Here are some points, one per row:
tensor([ -1,  17, -43,   0,  -7, -16, -13,  30,   8, -24,  -2,  -8,  -7,   2, -42,  16, -74, -83,
         22,  37,  17,  26,   3,   9, -28, -31, -17,  -6,  26,  38,  25, -22, -14, -22,  21])
tensor([-44, -56, -16,   1,  32, -45, -29,  -2, -18,  13,  22,  20,  15,  -2,   3, -30,  62, -19,
        -42, -38,  18, -66, -29, -28,  30,  18,  37,  12,  23,  15,   3,  -8,  17, -26, -11])
tensor([  1, -23,  58, -11,  30, -35,  20, -27, -14, -12, -16,  58,  56,  27, -44, -26, -15, -98,
        -32,  44,  38, -25,  43, -38,  10,  32,   8,  16,  34,   0,   3, -56, -10,  20,  21])
tensor([ -3,  62, -29,  23,   1,  72,  -6,  12,  -7, -43,  28, -33,  39, -27,  -5,  33, -93,  63,
         42, -47,  33, -35,  15,  34,  21, -24,   6,  40, -30, -30,  68,  40, -40, -78, -36])
tensor([-25,  28,  22, -11,  28,  25, -11, -26, -44,   1, -13,  23,  25, -39,  -5, -21,  18,  14,
         23, -10,   8, -15, -15,  18,   8,  28, -35,  36,  -5, -41, -17,  18,  15, -51, -52])
tensor([  4, -21,  13,  -2,  25, -24,  -6,   9,   5,  -3, -13,   9,  -7,  15, -25, -28, -13, -16,
        -18,  40,  27,  40,   6, -28,   3,  48,   3,  28,  -7,  -7,  33, -51,   0, -75, -41])
tensor([ -2,  -4,   0,  -4,  21,  31, -24, -35, -23, -25,   7, -37, -13,  31,  20,  34,  48,  34,
          7, -16, -35, -17, -17,  30, -21, -39,  10,   2, -29, -18, -42,  18,  -1,  28, -11])
tensor([  21,   73,   32,   23,  -43,   41,   62,   26,  -50,  -23,   28,   30,   57,   30,   24,
          19,   -7,  -21,   37,  -32,  -15,   18,  -25,  -22, -101,  -43,  -54,    1,   -3,   67,
          17,  -38,  -25,  104,  -35])
tensor([-22,  44, -15, -22,   5,  -5, -17, -58,  31, -21,  17,  -6, -13,  68,   6, -16,  21, -35,
        -48,  12,   2,  13,  22,  11, -36,  39,  37, -27,  -3, -20,  33, -63, -31,  43, -24])
tensor([ -7, -26, -32, -32,  50, -44, -43, -34,  17,  14,  -6, -30, -18,  14,   7,  26,  17,  -8,
        -44,  -4, -13, -22, -53,  29, -25, -55,  30,  12, -28,  13,  -5,   1,  25,  26,   9])
tensor([  8, -27,  -7, -17,  66, -35,   5, -46,  37, -20,  -6, -41, -21,   8, -27, -45,  11,   6,
         -6,   4,  -7,  10,  14,  21,  23, -26,  18,  23,  12, -17, -22,   6,  -7,  10,  14])
tensor([  4,  36, -21,  56,  -1,   3,  43,  -9,  36,  12,   0, -14,   9, -59,  -9, -20,  -5,  29,
         -4,  12, -32, -13, -18,  24, -36, -73,   2, -37,  -2,   3,  18,   8,  12,  -1, -19])
tensor([  9, -32,   4,  -8, -29, -33, -35,  13, -62,  40,  -4,  25,  -6,  26,  -4,  19,  18,  57,
        -27,   7, -34,  -9,   2, -28,  56,  73,  11,   0,  -7,  49, -49,  12,  -3,   4, -25])
tensor([ 25, -43,  15, -12,  53,   6, -31,   8,  -6,  21,   0,  -1,  41, -67,   6,   9,  31,  -5,
        -20,  -9, -35,  10,  -1, -20,   5,  11,  49,  -3, -26,  22,  11,  19,  -5, -12,  10])
tensor([   0,   -6,  -34,   15,   94,  -77,  -18,  -29,   62,  -25,   56,    0,    5,   33,   -5,
         -53,  -20, -114,  -30,   40,   46,  -36,   12,   30,  -11,  109,   34,   -4,   27,   35,
         -41,  -18,  -22,  -53,  -28])
tensor([  3,  35,  17,  22, -60,  71,  50,  65,  12,   3,   9,  -1,  29, -15,  18,  49, -37,  30,
         29,  22,  -4,  48, -20,  18, -51, -84, -45, -16,   5,   7,  -2, -21, -12,  -2,  79])
tensor([ 33, -43,  11,   1,  25, -29, -17,  54,  -6,  52, -10,  -5,  -6, -19, -15,  13,  28,  17,
         -2, -10,   5,  12, -66,  16,  20,  19,  -6,  31, -21, -14,   3, -23, -22, -60, -38])
tensor([ 46,  45,  28,  65, -88,   7,  26,  14,  33, -25,  -7, -38,  -9,  31,  12,  24, -67, -84,
         29,  23,  51,  18,  24,   8, -65, -74, -37, -27, -41,  -8,  45,  25,  71,  44,  61])
tensor([ 44,  22,  17, -75,   9,  74, -18,   6,  16,  36,  -9,  -1, -67, -36, -17,  41,  28,  85,
         69, -58, -34,   8,  13,  55,  17, -31,  -8,  15, -29, -43, -14,  30,  54, -26,  66])
tensor([-18, -30,  -5,  10,  12,  38, -29, -28, -23,  17, -55,   2, -46,   8,   7,  -6,  -1,  30,
          4,  -9,  16, -28,  18,  29,  66,  62,  -8,  -6,  35, -85, -53,   6,  18,  33,  20])
tensor([-50, -51,  -6, -59, -14,  18,  38,  56,  -1,  -4, -39,  10, -32, -62,  -7,  15,  -4,  28,
         45,  29,  19, -14,  27, -21,  78, -15, -40, -31,  30, -34,  23,  67,  41,  32,  64])
tensor([ 34,   3,  -4,   7,   0, -24, -19, -48,   1,  -4, -22,  17, -45, -10, -14,  23, -35,  36,
         13,   5, -10,   8,  10,  -3,  38,  22,  -3,  14, -18, -31, -41,  42,  32,   7,  18])
tensor([ 31,  13,  10,  22,  17, -10,  48, -51,  -7, -33,  -9,  65,  31,  66, -25,  39,  45, -66,
        -26, -25,  62, -36,   7, -37,  66, -83,  22,   7,  24,  74,  35,  12, -58,  -2,  -2])
tensor([-97,  -1, -58,  -8, -45,  29, -21,  28,  32, -11,  14, -82, -25, -25,  19, -20, -15,  79,
        -18, -29, -12,  93,  -1,   2,  33,  43,  29, -10, -29, -41,   9, -14,  41, -32, -35])
tensor([  4, -83,  11,  82, -29, -52,  36,  59, -12, -34,  -7,  43, -18, -52,   5, -90,  25, -27,
        -39,  53,   3, -40,  23,  26,   0, -14, -10, -49,   2, -59, -66, -12, -51, -19,  -6])
tensor([ 55,  33, -28,   3, -33, -18, -19, -12,   8, -13,  36,   8,  -7,  38, -22,  66, -83,  11,
         -4, -31,  20,   1, -12, -34, -74,   2, -24,  52,  10,  52,  19,  15, -29,  29,   2])
tensor([-44, -31,  -4, -33, -56,  73,  31,   3,  -2,  21, -23, -66,  -2, -59,  34,   4, -39,  40,
         42, -19,  -2,  43, -11,  17,  55, -16,   1, -52, -10,  -6,  -9,  35,  26, -45, -40])
tensor([ 18,  35,  13,  14,  -7,   3,  30,   8, -32,  -2, -20,  22,  15, -18,  24,  -1, -20,  18,
         42, -17,  14,  -9,  -4,   1,  -5,  31, -23,  19, -25, -14, -37,  16, -51,  65, -66])
tensor([-28,  -7, -28, -28, -43, -40, -59, -20, -15,  24,   3,  -5, -21,  15, -34,  47,  22,  11,
        -57,   7, -56,  -6,  25, -48, -25, -28, -44,  -6,   6,  33,  31,  35,  -3,  28,  64])
tensor([ 12,  52,  51, -33,  -8, -48,  -2,  51, -12,  23,  -7,  53,  27,  42, -17, -40,  56, -64,
        -20, -35, -39,  45,  12, -60, -25,   5,   7,   6,  17,  26,  50, -69,  -3,  54,  30])
tensor([ 20, -10, -15, -12,  47, -36,  -4, -16, -34,  -4,  19, -39,  -6,  22,   3, -19, -29, -20,
        -15, -14,   7, -29,  -7,  24,  -4,  83,  20,  -6,  38, -17, -42, -19,  16,  46, -13])
tensor([-38, -30,  55, -41,  -7,  62,  24,  59,  24,  77,  44,  14,   7, -38,  76, -61,  94,  43,
         35,  47, -74,  79,  -4, -39, -24,  94,   3,  -3,  38,  -7,  12,  -5,  32,   0,  21])
tensor([ -4, -13,  10,  31, -61,  11,   5, -27,  20,  27, -19, -13, -18,  21,   0,   8, -13,  -4,
          3,  13,   8, -13,  16,  17,  17, -52,  -4, -45,   3,  10,  44,   1, -32, -14,  45])
tensor([ 48,  26, -17,   2,  31,  31, -11,   6, -25, -22,  36,  28,   9,   4,   3, -18,   5,  22,
         42,   8, -17,   3,   9,   5,  18, -44, -14,  19, -15,  33, -70,  24,  -8, -23, -27])
tensor([-40,  11,  -6,  31, -14, -25,  13, -38,  52, -35, -30,  -5,  22,  26,  50,   9,  40,  10,
        -33,  -1,  21, -60, -19, -19, -32,  15,  46,  -5,  -4,  14,  28, -13,  24, -33, -35])
There is one direction along which these points spread out most. How many in every 100 of the points above lie lower along it than each point below? Round to a whole number. More than half of the points above lie lower than the first one.
tensor([  4, -83,  11,  82, -29, -52,  36,  59, -12, -34,  -7,  43, -18, -52,   5, -90,  25, -27,
        -39,  53,   3, -40,  23,  26,   0, -14, -10, -49,   2, -59, -66, -12, -51, -19,  -6]) : 74
tensor([   0,   -6,  -34,   15,   94,  -77,  -18,  -29,   62,  -25,   56,    0,    5,   33,   -5,
         -53,  -20, -114,  -30,   40,   46,  -36,   12,   30,  -11,  109,   34,   -4,   27,   35,
         -41,  -18,  -22,  -53,  -28]) : 97
tensor([-38, -30,  55, -41,  -7,  62,  24,  59,  24,  77,  44,  14,   7, -38,  76, -61,  94,  43,
         35,  47, -74,  79,  -4, -39, -24,  94,   3,  -3,  38,  -7,  12,  -5,  32,   0,  21]) : 17
tensor([ -3,  62, -29,  23,   1,  72,  -6,  12,  -7, -43,  28, -33,  39, -27,  -5,  33, -93,  63,
         42, -47,  33, -35,  15,  34,  21, -24,   6,  40, -30, -30,  68,  40, -40, -78, -36]) : 14
tensor([ 44,  22,  17, -75,   9,  74, -18,   6,  16,  36,  -9,  -1, -67, -36, -17,  41,  28,  85,
         69, -58, -34,   8,  13,  55,  17, -31,  -8,  15, -29, -43, -14,  30,  54, -26,  66]) : 0
tensor([ -7, -26, -32, -32,  50, -44, -43, -34,  17,  14,  -6, -30, -18,  14,   7,  26,  17,  -8,
        -44,  -4, -13, -22, -53,  29, -25, -55,  30,  12, -28,  13,  -5,   1,  25,  26,   9]) : 63
tensor([-44, -56, -16,   1,  32, -45, -29,  -2, -18,  13,  22,  20,  15,  -2,   3, -30,  62, -19,
        -42, -38,  18, -66, -29, -28,  30,  18,  37,  12,  23,  15,   3,  -8,  17, -26, -11]) : 83
tensor([ 55,  33, -28,   3, -33, -18, -19, -12,   8, -13,  36,   8,  -7,  38, -22,  66, -83,  11,
         -4, -31,  20,   1, -12, -34, -74,   2, -24,  52,  10,  52,  19,  15, -29,  29,   2]) : 60
tensor([ 18,  35,  13,  14,  -7,   3,  30,   8, -32,  -2, -20,  22,  15, -18,  24,  -1, -20,  18,
         42, -17,  14,  -9,  -4,   1,  -5,  31, -23,  19, -25, -14, -37,  16, -51,  65, -66]) : 43
tensor([-40,  11,  -6,  31, -14, -25,  13, -38,  52, -35, -30,  -5,  22,  26,  50,   9,  40,  10,
        -33,  -1,  21, -60, -19, -19, -32,  15,  46,  -5,  -4,  14,  28, -13,  24, -33, -35]) : 71
tensor([ 12,  52,  51, -33,  -8, -48,  -2,  51, -12,  23,  -7,  53,  27,  42, -17, -40,  56, -64,
        -20, -35, -39,  45,  12, -60, -25,   5,   7,   6,  17,  26,  50, -69,  -3,  54,  30]) : 89
tensor([ -4, -13,  10,  31, -61,  11,   5, -27,  20,  27, -19, -13, -18,  21,   0,   8, -13,  -4,
          3,  13,   8, -13,  16,  17,  17, -52,  -4, -45,   3,  10,  44,   1, -32, -14,  45]) : 34
